Each row is where one point has got to under a steady rotation. How many ticks took it there?
The counts run from 0 to 560.
[145 116 113 129 121 102 136 168 156 139 113 108 115 136 113 164 142 142
 162 136 139 135  70 103  88 128 157 162  99 134 192 118 154 134 132  90
 149 206 136 105 138 127 151 139 144 119 119  95  86 101 102 124 120 100
 154 123 158  97 162 160 124 149 143 100 108  59 124 114 126 159  89 100
 155 135 164  92 132 157 152 148 141 148 107 122 157 134 138 156]  481
[117 142 115 148 132  85 118 179 155 152 101 102 106 119 132 142 124 120
 150 130 145 139  93  80  70 156 127 148  90 137 159  88 134 121 114 115
 145 152 118 166 140 107 156 130 130 124  91 113  86 110 124 149 147 117
 158 135 144  88 153 157 109 135 146  84  68  79 149 142  93 166 104 106
 167 122 169  63 138 157 156 134 135 147  85 120 150 132 141 121]  299
[157 140 127 121 110 106 131 170 125 166 106 121 127 151 133 153 144 117
 160 152 113  89 109 105  83 144 177 138 119 129 165 128 130 140 144 130
 165 160 145 139 122 115 118 170 116 144  93 115 100  65 122 144 110 115
 144 125 137 156 154 130 126 147 147 102  97  53 144 120 119 147 118  56
 110 155 183  75 118 120 156 148 119 159 102 133 150 101 154 156]  232
[132 126 115 142 126 103 119 164 134 162 105 106 115 145 153 168 116 101
 167 127 132 130 112 110  63 160 126 130  94 132 153  99 141 123 121 140
 168 128 100 170 122 135 134 159 117 155 101 100  87  82 155 161 117 109
 165 126 138 131 136 154 123 125 152  99  78  85 157 139 120 163 155  88
 138 115 162  36 117 140 146 112 110 144 106 112 157 122 125 110]  552
[140  88 126 117 135 113 150 146 177 155 113 109 121 161 119 177 130 119
 175 146 146 132  90 115 115 128 162 152  82 166 209 103 174 129 128 108
 184 157 124 122 133 149 149 165 126 139 146 114 101 103 128 144 112  92
 167 111 150 127 131 164 147 133 134  98 110  72 125 122 128 150 129  94
 156 105 167  86 116 140 162 116 128 137  93 111 154 118 120 106]  69
[133 113 123 148 123 106 119 168 141 151  99 113 125 160 138 166 105  98
 168 119 146 138 110 111  64 156 133 127  86 131 180  88 133 118 117 147
 173 123  85 154 119 135 126 153 109 161 116 103  95  86 161 147 130 115
 176 126 134 117 129 162 120 117 165  92  84  93 151 140 111 161 164  84
 153 121 165  41 134 151 142 114 123 139 126 111 166 132 131 111]  553
[143 134  86 115  90 105 116 147 150 125 102 122 102 162 119 185 124 145
 177 144 169 137 109  99 102 134 147 140  97 144 203 135 145 127 127 149
 172 158 125 117 139 117 159 145 120 144  99 109 107 107 144 159 104 123
 151 110 134 124 139 174 109 152 145 120 118  58 160 117 115 170  83  94
 123 127 178  91 137 170 138 115 101 135 128 134 162 117 116 139]  291
[129 153 124 105  94  76 120 151 152 134 102 110 124 131 128 131 129 122
 144 151 162 129 103  83  96 123 170 146  69 147 172 108 134 149 132 131
 161 191 138 144 148  84 137 134 148 141  89 118 104 102 107 120 138 127
 136 136 149  93 141 175  92 130 165 112 110  74 138 134 114 139  66  76
 136 130 166 105 125 162 165 116 111 150  85 129 143  97 151 115]  310
[140 153 109 123 124  90  96 153 148 162 110  83 120 135 153 127 113 120
 136 151 141 115 109 119  99 157 131 153  75 142 156 122 132 135 112 140
 166 122 137 165 133 119 139 130 126 115  95 122  81 102 118 162 133  87
 155 130 115 116 155 156 121 140 166 110 103  81 154 152 130 181  97 115
 131 128 162  49 125 158 175  89 111 177  62 110 139 113 152  86]  26
[136 124 117 114 121 102 112 139 140 156  89 100 146 174 157 147 101  94
 147 144 149 102 127 123  97 161 150 124  80 142 161 122 113 138 117 176
 189 134 121 143 122 130 127 159 117 162  99 111 111  79 153 155 127 113
 161 146 106 143 143 149 113 114 175 108 101  98 156 139 120 156 142  83
 124 145 177  47 114 151 155 107 107 173 108 117 143 106 152  93]  530
[124 151  90 105 101  99 123 147 156 152 103 111 109 138 131 164 156 129
 159 158 141 110  99  86 132 135 163 148  83 154 183 112 156 136 129 117
 171 172 152 141 143 111 166 145 124 131  91 132 111 113 115 158 125 121
 136 115 153 140 162 171 101 147 137  99 115  50 146 131 111 155  83  87
 117 118 186 107 129 144 162 126 102 157  65 124 154 108 138 120]  36
[125 131 115 107 133  92 142 163 156 148  87  97 144 139 137 170 148 113
 155 151 138 114 101  91 101 122 189 130  93 149 167 132 135 155 137 114
 168 209 140 121 144 116 147 169 151 154 116  80 105  78 127 130 113 102
 123 140 142 136 156 151 105 137 139 110 108  75 130 121 138 139 122  78
 145 150 176 106 105 142 151 127 103 172  96 118 133 105 143 117]  350
[156 114 129 103 107  99 131 151 165 132  88  90 137 160 129 160 116 137
 170 131 153 137  94 109  99 117 170 150  79 142 195 124 154 141 123 108
 187 203 150  97 125 136 145 156 158 133 139  74  92  89 110 116 121 103
 157 122 131 123 143 144 135 129 163 128 137  72 120 123 150 152 101  90
 144 124 152  92 126 144 168 119 128 161 119 113 160 105 147 122]  92
[129 128 128 112 123  82 129 158 162 111  80  97 139 150 132 155 105 123
 157 138 175 145 111  81  78 129 164 135  78 142 168 126 122 150 117 133
 178 198 137 118 145 107 144 155 159 155 110  67  98  86 126 112 115 110
 142 141 136  91 135 148 101 130 163 111 107  99 135 118 122 139  98  80
 173 154 165  95 119 168 143 120 118 156 128 117 138 111 142 111]  469
[136 110  99 119 139 106 111 146 173 148  83  77 116 144 139 153 112 129
 152 137 160 136  93 126 110 151 130 148  84 156 183 135 145 144 108 130
 176 174 155 113 139 142 156 145 158 112 130  90  93 115 121 148 125  86
 167 125 129 114 167 145 127 140 156 111 122  99 126 123 138 186 107 128
 173 131 162  62 121 159 157 106 127 182  99 108 152 131 148  93]  378
[130 133  99 133 117  84 114 163 170 149  98 116 139 148 138 126 129 114
 135 124 142 125  80 102 130 130 166 157  71 140 192 111 142 116 123  99
 157 181 118 137 122 137 139 131 122 111 117 105  90 109 110 141 149 113
 148 138 134 104 155 166 114 121 166  84 111  72 130 155 139 164 100 106
 124 118 159  80 130 169 183 110 124 177  72 117 157 115 157 105]  30
[152 109 102 143 141 120 120 164 135 178 103  99 116 161 138 169 135 112
 161 151 125 114 106 145  95 163 126 133 105 143 176 124 149 135 126 137
 163 128 119 140 122 150 139 154 119 144 113 115  87  88 153 171 104  92
 170 120 120 152 163 145 143 151 138 101  95  76 149 120 126 185 159 106
 142 128 163  38 108 146 146 111 123 162  96 107 162 130 124 112]  261
[118 131 126 129 143  78 133 156 157 155  96  97 144 132 145 130 125  95
 138 131 141 133  92  99  94 135 156 139  57 149 153  96 134 140 119 122
 158 171 101 158 137 123 144 145 139 148 104 115  96  88 129 137 136 103
 142 146 135 101 137 161 108 108 160  84  90  92 132 148 125 142 137  92
 154 122 167  77 107 158 173 107 122 166  59 113 136 112 149  77]  436
[134 150  86 139  91  91 112 176 138 147 106 121 104 131 129 163 161 141
 143 139 138 137  95  93  92 123 149 152  89 126 169 119 157 137 138 108
 133 194 116 145 138 116 146 130 130 140 101  91  79  91 129 143 120 110
 134 128 146 111 167 175  97 151 143 121 121  58 143 135 134 163  96  91
 122 120 151  92 120 164 153 129 102 161  79 118 167 107 126 127]  288
[128 144 109 108  89 105 105 155 145 134  68 109 128 153 144 146 111 112
 160 112 150 118 109  65 107 144 151 120  88 123 181  98 139 125 110 131
 184 188 156 137 137 104 140 148 132 138  98 100 116 107 129 124 149 142
 167 136 133 139 158 146  88 129 187 109 119  80 155 136 114 155  88  83
 129 130 178  71 155 143 162 136 121 145 118 128 159 110 167 138]  18
[163 125 105 137  96 102 108 170 146 157 115 105 121 164 148 152 117 132
 155 140 144 138 109 137  94 138 136 154  74 132 179 132 157 122 126 128
 154 141 104 132 111 146 129 137 119 128 132  83  72  82 145 157 125  93
 154 117 120 128 142 166 131 131 159 128 132  72 142 149 155 184 127 104
 113 111 139  51 119 158 163 105 105 162 100  99 173 105 133 104]  284
[176 113 118 119 122 117 138 155 140 176 136 113 113 159 112 152 141 139
 160 170 132 109  87 140 103 142 168 171 107 147 194 125 140 143 141 137
 165 146 137 117 123 131 119 146 108 129 112 137  92  84  94 161 101  91
 157 111 124 126 143 157 150 161 142  97 110  44 133 121 120 157 104  83
 124 147 170  69 117 149 160 124 136 155  98 123 151 107 121 149]  227
[124 124 122 132 145  82 141 167 167 142 100 101 119 135 127 164 109 114
 167 117 147 137  88  65  75 159 152 145  95 137 171  97 137 111 108 103
 168 154 128 137 129 123 160 160 133 114 121  81  97  96 129 142 143 113
 163 126 155  98 133 144 121 132 142  78  71  79 133 137  96 157 110  95
 168 137 173  75 145 139 162 135 136 151 112 123 137 134 140 131]  201
[155  98 132 131 125 112 117 172 132 173 110 108 144 167 142 120 123 111
 133 143 125 113  98 149  87 136 163 146  85 134 176 115 124 149 136 140
 166 154 106 127 122 141  88 144 118 149 104 127  95  72 110 132 116  91
 164 150 104 118 150 152 135 122 181 100 100  84 140 144 138 149 148  71
 138 137 155  47 106 154 164 116 144 166  97 114 154 110 154 119]  244
[132 132 135 113 122  97 126 131 146 153 102  99 141 162 145 153  97  94
 155 144 159 120 126 117  89 154 145 128  71 153 169 103 124 139 115 175
 193 109 118 154 124 119 132 158 116 163 103 123 110  86 144 160 123 112
 150 128 116 131 113 154 118 113 169  98  91  99 155 137 106 141 137  72
 137 134 177  56 121 141 157  93 112 145 100 122 136 106 135  89]  433
[125 122 117 111 127  98 117 154 149 124  56  96 139 150 150 157 109 110
 152 122 168 125 105  90  81 137 155 120  88 138 164 122 119 154 109 143
 179 205 140 108 138 112 144 161 155 150 109  73 110  84 134 113 127 117
 157 145 128 116 157 138  99 126 176 121 115 103 137 116 131 151 115  89
 161 152 168  73 123 156 147 127 121 170 131 115 148 118 159 118]  372
[144 137 132 140 125  86 116 169 144 143 113  95 128 148 140 148 102 108
 148 145 156 146 119 116  45 144 140 142  73 135 145 116 122 141 119 153
 156 137  91 160 129 114 119 141 129 157  99  93  78  77 151 143 119 103
 149 132 124  89 125 169 116 123 164 114  85  98 149 137 120 158 131  86
 148 132 148  47 108 169 148  88 114 147 113 111 142 113 131  95]  181
[152 124 144 120 112 103 124 155 133 171 123 113 134 167 138 134 118  94
 155 139 121 121 105 125  90 139 160 140  73 130 178  91 142 125 138 127
 181 126 105 152 114 137 108 142 103 157 104 136  94  83 123 143 131 107
 172 125 121 130 118 173 132 116 171 100  97  70 137 147 115 143 139  64
 116 110 159  49 127 136 174 111 132 135  81 115 162  96 147 109]  50
[117 152  91 100 120  85 115 134 176 137  85 103 136 153 142 156 112 107
 156 140 155 103 110  85 135 148 156 130  83 164 188 123 126 118 107 141
 188 156 144 133 130 127 171 158 128 115 108 100 120 107 138 166 142 120
 138 128 131 137 143 150  99 125 158  96 112  88 147 143 122 175  98 106
 121 142 186  89 137 156 171 110  99 184  92 120 143 116 149 105]  412
[110 143 102 134 119  88 101 166 147 138  62  91 135 128 157 149 118 114
 140 119 157 129 110  90  73 144 138 122  79 143 146 111 124 143 113 138
 156 195 121 156 143 109 148 149 148 153  90  82  97  87 151 129 130 117
 152 156 128 110 170 150  85 122 172 109  97 115 152 134 132 157 123 101
 150 132 166  66 115 156 140 114 107 168 106 111 145 118 161  91]  276
[109 122 132 115 150  85 133 141 174 145  87 105 146 147 151 136 105  95
 143 129 151 128 100  98 108 139 164 132  59 159 173  96 127 128 117 131
 192 158 110 143 135 125 143 160 137 151 112 109 114  98 130 138 145 110
 153 142 139 110 131 159 110  95 166  75  90 105 135 142 108 142 137  93
 163 123 180  75 122 153 170 100 121 161  84 115 140 117 157  81]  435
[120 127 117 134 156  84 146 168 172 160 113  95 127 128 128 159 145 116
 145 156 141 135  85 110  93 134 164 153  78 165 171 112 139 147 136 116
 149 172  97 150 146 124 152 151 133 148 107 108  92 104 123 160 109  87
 132 134 148  87 145 166 118 137 129  83  84  94 135 131 119 153 128 105
 164 135 179  93  98 165 153 106 118 165  72 113 133 125 117  87]  65
[147 128 117 110 111  91 133 164 155 137  85  91 132 148 139 155 126 138
 155 136 142 133  96  93  91 113 172 153  85 140 174 123 156 143 127  93
 163 211 144 118 132 127 143 156 158 132 135  62  89  87 115 112 123  96
 143 122 139 128 154 147 118 138 152 126 132  74 121 124 150 155 105  84
 146 126 148  94 120 137 165 120 119 167 106 104 152 100 159 124]  93
